(in the rows, 128 means zero)
One turn sends every row of this set to another row. A few are shown first. Where does it send the rows asked after them?
j_201: [108 141 143 135 121 119 108 134 156 141 151 135 144 146 111 160 138 173
 170 135 142 100 129 119 151 134 116 146 118 155 143 120 132 117 138 142
 142 150 156 136 131 131 153 160 114 113 109 124 116 142]
j_998: [133 114 118 134 112 128 103 119 171  74 157 140 153 159 137 126 134 150
 118 171 126 101 119 144 159 120 120 138 138 127 120 114 121 107 150 145
 137 138 152 119  90 119 155 151 125 111 132 102 114 152]
j_634: [145 131 123 120  95 117 133 131 151 110 182 136 154 146 123 112 126 122
 128 183 137 115 125 153 173 138 115 144 139 148 132  96 111 138 149 172
 149 159 144 111 105 114 106 133 110 101  96 119 116 147]
j_781: [121 136 112 124 106 118 132 129 147 137 172 172 171 147 153 106 149 120
 168 173 110 114 103 149 159 130  97 147 126 144 137 116 128 128 133 128
 138 135 146 131 121  94 155 119 111 104 112 110 145 161]
j_390: [151 131 125 133 105 125 123 123 175 106 124 144 133 155 120 140 118 135
 151 166 132 126 137 151 162 143 122 146 122 120 127 128 147 131 174 115
 127 136 196 123 125 118 130 134 126 105  79 127 104 149]
j_553: [143 121 137 123 104 126 135 130 177 125 134 145 152 135 130 114 149 107
 142 147 142  93 124 130 177 132 118 117 149 120 123 116 148 130 144 150
 147 139 159 116  82  93 137 155 134 121  95 110 122 162]
j_342: [158 119 126  99 120 103 119 120 148 109 143 130 160 146 138 137 139 115
 151 186 135 118 101 149 162 132  89 157 148 158 150 123 142 134 147 129
 140 152 155 100 106 120 140 130 113  97  94 129  99 155]
j_818: [127 166 137 120 113 120 117 123 127 121 159 133 149 142  95 132 137 169
 156 138 132 110 110 136 147 141 110 141 127 148 139 120 111 125 139 135
 139 159 142 139 149 149 135 139 108 102 109 104 108 120]
j_815: [142 151 128 138 141 136 140 109 123 126 117 132 131 138 110 132 161 133
 132 158 102  87 136 163 150 146  90 126 152 150 128 166 142 118 156 126
 128 168 157 133 141 108 131 118 116 130 118 134 141 142]
j_721: [136 125 139 122 117 118 130 108 157 126 154 132 130 152  70  97 131 123
 112 185 124 100 136 134 156 147 118 139 143 127 163 160 142 136 145 127
 162 157 132 139 103 115 121 108 116 125  93 118 155 139]
j_800: [108 144 125 156 146 110 101 117 164 115 148 143 130 177 113 133 131 116
 121 195 130  84 146 155 160 144  98 150 148 153 135 160 131 139 157 111
 154 174 168 132 128 122 150 118 118 114 145 117 156 175]
j_152: [122 134 146 120 131  90 118 105 146 123 142 148 161 162 119 108 127 127
 159 144 150  92 127 112 172 148 111 127 120 137 151 148 129 153 135 130
 155 158 148 124 130 148 144 145 125 122  87  97 121 166]
j_369: [144 147  99 148 125 126 106 128 171 116 179 146 138 154  82 154 152 133
 110 167 125  94 124 161 140 133 102 140 130 140 148 137 132 119 146 107
 161 186 139 131 111 114 141 130 107 107 111 133 136 119]
j_279: [135 151 126 141 137 134 131 111 128 131 120 127 130 140 111 124 166 129
 130 157 100  88 135 164 142 150  85 122 149 145 135 168 141 121 158 130
 131 167 155 131 136  98 127 118 119 132 118 128 134 138]
j_540: [142 153 110 138 112 127 125 132 144  95 139 151 162 165 147 121 130  93
 140 170 137 112 126 169 186 144 107 121 148 130 106 127 125 135 155 126
 134 152 180 125 117 122 125 142 130 105 112  91 107 156]
j_641: [132 142  93 153 119 120 104 133 170 124 172 138 135 157  85 161 154 129
 106 165 124  96 126 167 134 134  93 132 131 140 145 143 128 121 148 106
 155 184 143 129 112 109 138 128 104 103 116 129 135 124]
j_61: [116 158 140 110 123 105 135 118 123 137 146 144 156 145 100 106 129 135
 171 145 146 100 124 133 175 134 113 114 131 139 144 141 111 143 151 118
 133 167 153 142 150 138 121 131 110 101 105 109 113 145]
j_841: [125 126 124 143 121 128 109 130 157 164 144 121 137 146  89 154 144 104
 126 163 119 110 141 146 140 173  88 160 157 151 143 141 151 134 140 149
 161 149 153 136 113 104 148 146 118 139  96 114 160 150]
j_41: [109 139 139 126 129 105  91 124 159 124 137 135 156 166 114 147 124 142
 163 147 159 102 124 116 168 141 114 139 128 138 153 139 148 130 130 110
 151 146 159 143 114 142 166 161 131 110 118  97 116 158]
j_509: [154 151 151 137  83 121 108 120 178 109 129 144 130 130 116 107 141 141
 130 131 144  94 128 134 150 154 118 142 140 120 115 108 141 129 153 144
 150 149 162 122 126 107 138 131 122  99 124 122 134 173]
j_148: [118 143 130 130 101 142 129 130 130 129 141 130 142 138 140 128 135 143
 157 179 117 117 124 154 174 133 113 141 148 141 118 101 137 113 154 161
 119 124 167 142 111  93 134 141 129 105 133 110 135 153]
j_887: [107 140 126 157 147 110 101 116 165 125 139 136 136 170 107 130 127 114
 130 197 124  89 148 159 155 146  95 148 145 144 131 161 135 134 158 113
 154 173 169 126 125 119 145 116 117 118 142 113 156 179]
j_232: [117 115 112 110  95 130 103 134 152 107 159 152 165 135 121 101 123 132
 122 136 122 110 133 146 156 152 121 153 157 128 129 128  99 120 140 130
 121 141 146 142 124 109 150 140 106 114 140 111 128 172]
j_428: [131 134 121 135 124 136 109 132 156 162 145 125 135 146  99 152 144 103
 129 158 121 110 141 138 150 175  88 159 157 154 148 139 148 131 136 144
 155 151 158 140 116  99 152 145 120 144  95 122 161 146]
j_746: [132 124 137 121 124 119 120 106 161 126 153 130 133 147  71  90 132 125
 111 186 116 102 137 145 153 150 116 138 143 121 162 161 145 138 149 124
 161 164 131 130 102 112 121 108 118 125 103 119 145 138]

j_641 goes to j_841
j_553 goes to j_540
j_781 goes to j_232
Now find these:
j_369 goes to j_428
j_201 goes to j_41

One turn sends every row of this set to another row. A few are shown first. Where does it send the rows asked after them?
j_53: [118 122 111 130 118 101 125 135 153 130 106 118 130 145 112 130 119 123
  98 133 125 147]
j_979: [114 122 105 132 144 149  83 128 124 150 125 119 145 139 134 126 124 117
 111 111 144 129]
j_879: [123 143 113 117 131 157 112 113 124 136 157 134 126 104 128 128 117 121
 138 121 145  91]
j_821: [141 121 147  93 124 121 144 121 133 122 140 121 107 113 127 139 137 135
 145 141 109 130]
j_234: [109 100 155 138 125 116 127 138 132 127  87 130 124 106 104 123 133 136
 132 111 115 138]
j_185: [120 100 126 133 137 146 102 103 137 148 120 145 135 111 124 111 138 119
 156  99 136 111]
j_35: [110 122  98 129 145 148  80 127 134 149 133 125 143 123 131 127 118 116
 115 102 141 121]
j_442: [142 121 141 101 116 126 137 118 122 121 140 114 127 112 124 147 126 134
 137 151  98 109]
j_90: [136 124 149 101 131 123 139 126 139 108 151 119 115 118 134 140 123 136
 115 146 111 131]
j_750: [120 134 100 125 122 108 135 143 140 135 122 106 114 136 116 136 126 127
 102 136 124 152]
j_59: [112 104 154 142 127 121 116 140 120 128  90 120 123 118  99 122 139 140
 125 117 109 121]
j_106: [127 131 102 122 116 114 122 124 142 129 112 106 136 130 115 145 119 129
  92 130 125 159]
j_117: [115 103 122 130 128 142  98  97 142 145 120 142 135 110 121 114 135 122
 164 112 138 108]
j_253: [129 145 108 117 138 154 115 113 127 132 159 131 124 106 127 123 116 129
 132 122 155 104]
j_640: [118 144 102 117 133 151 113 112 122 132 157 135 117 102 120 131 128 124
 131 129 148  97]
j_780: [126 127 107 122 115 111 132 144 143 126 116 114 128 131 122 143 121 113
  91 130 133 151]
j_946: [113 120  97 131 151 149  87 134 128 150 132 125 137 128 125 123 115 108
 113 112 146 126]
j_614: [123 120  95 124 121 111 122 127 144 125 122 102 123 129 119 148 124 142
  91 122 129 149]
j_797: [123 146 111 116 134 149 118 110 130 139 164 136 122 105 121 126 122 120
 144 124 147 102]
j_422: [111 102 151 150 126 124 129 122 120 125  85 133 115 114 108 126 130 148
 126 118 116 131]
j_947: [132 128 154 100 124 122 138 111 122 120 141 126 121 118 134 154 122 132
 129 143 104 117]
j_299: [143 122 151 101 123 126 134 122 136 118 146 116 111 104 137 145 135 136
 125 143 106 122]
j_926: [108 109 149 148 132 120 122 127 120 114  83 130 119 129 110 130 138 142
 138 119 115 128]
j_151: [111 105 154 134 125 116 117 140 120 126  85 129 123 111  98 128 138 137
 135 119 115 122]
j_680: [142 114 155 101 117 121 132 115 136 118 149 115 111 117 131 144 135 137
 131 136 108 114]
j_924: [136 126 156 107 120 122 135 124 139 120 147 130 106 104 128 148 128 128
 131 148 111 124]
j_785: [121 110 125 140 130 153  95 104 137 142 120 146 135 112 124 113 138 123
 155 101 141 108]
j_773: [104 113 102 129 151 150  86 133 127 139 127 120 145 125 137 124 121 111
 116 112 142 127]
j_579: [126 107 128 130 131 142 101  99 134 150 127 150 144 108 118 115 142 126
 156 108 138 106]
j_589: [123 140 104 124 116 107 126 134 145 121 117 103 122 142 115 138 125 126
  96 122 129 139]
j_84: [117 129 105 132 114 104 128 137 149 125 115 107 124 140 124 142 124 124
  97 126 134 146]
j_461: [106 121 102 136 154 140  86 129 132 152 123 128 141 130 133 119 112 114
 118 109 139 118]
j_120: [119 101 156 129 124 117 131 133 123 122 100 138 122 106  92 123 139 145
 127 125 114 123]
j_478: [117 153 112 115 134 150 115 110 122 143 162 131 118 107 125 131 123 135
 131 123 138  98]
j_846: [111  93 148 133 128 115 124 142 116 135  95 128 118 122 103 127 145 136
 132 119 116 140]
j_260: [123 108 127 128 126 149 106  97 134 150 110 138 134 114 121 109 135 130
 159 100 137 105]

j_106 goes to j_422
j_59 goes to j_680
j_846 goes to j_821
Now find these:
j_260 goes to j_478
j_185 goes to j_797
j_614 goes to j_926
j_35 goes to j_785
j_84 goes to j_151
j_90 goes to j_53
j_461 goes to j_579
j_924 goes to j_780
j_640 goes to j_773

One turn sends every row of this set to another row. A few are shown first. Where does it send the rows asked after them?
j_962: [136 116 127  90 116 134 149 120 118 139 102 125 121 131 141  92 129 125
 110 114 101 134 111 135 116 156 130 135 120 122 118 134 150 135 107 133
 139]
j_638: [ 99 118 160 137 122 143 108 117 144 105 112 119 117  93 145 121 137 126
 106 131 124 113 107 116 127 108 125 135 169 114 133 127 116 141 113 119
 128]
j_671: [113 122 115 162 136 110  97 139 162 150 125 122 123 118 127 118 137 134
 121 142 151 132  96 134 127 103 135 121 125 100 127 111 125 128 131 129
 113]
j_226: [120 147 109 137 132  97 125 125 101 136 106 103  97 112 143 120 148  98
 106 133 110 105  92 135 131 117 143 135 142 144 135 134 131 143 125  94
 128]
j_976: [148 123 123 125 149  98 136 134 123 140 127 123 128 128 148 119 152 151
 108 130 137 132 134 121 116  87 133 104 141 141 124 136 128  99 145 126
 132]
j_46: [124 110 147 107 126 116 106 123 136 116 125 115 136 122 146 123 135 145
 112 117 134 119 132 125 114  90 149 107 162 126 136 133 136 116 159 144
 119]
j_764: [157 130 126 137 121 135 155 123 132 124 112 133 123 144 135 126 120 121
 136 139 108 119 143 159 129 122 139 114 116 165 134 124 125 123 131 134
 115]
j_252: [130 130 107 155 129 103 147 126 110 113 116  99 145 135 141  89 144 125
 119 138 123 130 133 134 153 129 129 157 130 141 120 145 142 113 141 128
 139]
j_418: [152 143 146 111 125 127 144 123 139 120 120 137 112 106 143 125 118 131
 110 149 140 106 100 105 123 130 101 153 133 115 132 137 123 117 108 113
 124]
j_210: [112 142 108 129 142 119 113 120  98 144 123 119 117 129 130 114 138 109
 131 150 120 125 140 128 135 161 152 159 140 122 122 116 118 140 149 115
 121]
j_498: [103 113 123 139 137 111 103 144 163 144 129 127 129 121 136 122 133 125
 113 125 147 146  91 134 125  98 137 116 121  93 130 121 117 124 133 135
 126]
j_237: [123 125 104 163 121  83 129 134 127 142  92 141 105 127 134 111 147 106
 100 124 114 139 117 149 143 133 127 141 125 119 109 142 144 132 152 128
 114]
j_975: [129 127 151 110 133 121 144 128 100 144 118 159 124 141 154 123 129 129
 115 120 128 135 139 114 136 144 123 131 173  99 120 135 119 123 129 128
 114]
j_111: [143 119  91 140 117 126 141 143 147 140 112 142 124 117 127 126 102 114
 126 120 131 117 119 165 131 126 141 118 113 148 148 127 131 139 132 136
 109]
j_408: [106 103 164 128 140 132 110 130 147 103 115 122 115 104 148 127 138 132
  88 132 121 121 124 119 114 106 112 126 160 117 132 124 125 141 120 132
 137]
j_690: [120  92 108 134 119 126 128 144 135 130  94  98 135 156 141 125 139 124
 133 134 119 102 107 150 114 129 142 138 106 126 136  94 128 116 134 118
 122]
j_755: [121 113 116 128 131 145 130 110 142 141 110 140 128  84 122 120 116 142
 121 116 127 138 103 146 115 119 133 132 126  97 106 137 130 113 121  96
 114]
j_303: [112 122  97 117 118 143 144 137 128 125 105 138 111  97 128 111 107 103
 126 127 115 105 115 140 140 119 123 128 120 152 143 117 121 139 107 125
 122]
j_193: [115 134  99 125 142 115 115 122  94 141 130 118 130 133 137 108 141 117
 126 141 114 116 137 127 130 164 149 158 135 121 124 116 119 139 147 113
 121]
j_728: [118 118 115 118  90 145 120 132 140 111  93 110 127 121 143 101 133 133
 132 109 127 104 118 154 148 148 143 137 138 117 138 126 158 131 130 110
 126]
j_749: [126 148 112 138 125 101 130 127  96 136 102 104 107 113 151 123 152 102
 106 137 113  95  94 141 132 131 142 134 141 132 134 133 132 149 125 100
 131]
j_371: [127 130 114 161 139 106 155 120 116 114 118  98 140 137 141  95 137 120
 118 133 117 131 134 134 146 128 134 162 143 148 127 149 138 114 147 127
 132]
j_788: [140  93 131 131 135 142 139 109 121 150 114 147 133 134 143 145 120 129
 112 147 130 112 125 122 114 121 139 131 126 121 101 122 119  94 137  96
 110]
j_822: [150 141 122 122 122 125 132 127 144 112 103 128 149 125 135 130 130 146
 127 134 151 119  91 130 138 110 123 127 131 122 151 127 130  90 152 109
 102]
j_627: [ 93 115 137 118 141 118 116 137 155 138 130 123 132 125 140 123 125 125
 109 119 144 156 100 131 125 111 138 111 135  88 137 134 130 127 124 149
 138]
j_894: [125 128 121 116 112 145 140 121 124 128 119 149 108 141 129 123 117 110
 135 137 109 124 149 133 148 140 116 131 117 154 135 120 117 133 102 111
 120]
j_885: [122 122 103 166 115  88 125 133 125 139  93 138 112 136 138 107 152 113
  98 127 107 136 109 153 133 136 127 143 119 121 106 145 141 137 138 120
 114]
j_619: [110 108 170 119 132 115 128 136 131 137 135 127 120 155 159 155 127 126
 118 118 124 123 118 120 134 125 136 116 155  96 122 117 118 122 131 131
 124]
j_981: [102 120 149 152 128 145 119 118 130 114 109 121 124 100 146 107 121 123
 116 132 123 106  97 121 131 118 131 142 182 111 133 126 125 138 105 113
 115]
j_56: [155 100 115 114 120 115 127 141 123 127 105 119 112 142 144 133 135 131
 100 155 133 116 131 131 113 144 124 129 113 147 131 124 148 127 118 122
 159]
j_184: [122 116 169 114 133 123 139 120 117 139 130 144 126 146 157 139 126 126
 120 118 119 134 130 111 131 142 135 126 163  92 126 129 109 123 132 133
 121]
j_137: [149 111 140 118 139 103 124 129 128 120 126 123 138 122 153 123 138 146
 106 126 137 128 139 122 115  87 136 105 151 132 132 140 128 103 160 137
 132]

j_894 goes to j_303
j_619 goes to j_408
Now find these:
j_690 goes to j_56
j_755 goes to j_822
j_184 goes to j_638
j_371 goes to j_210
j_976 goes to j_975
j_193 goes to j_749

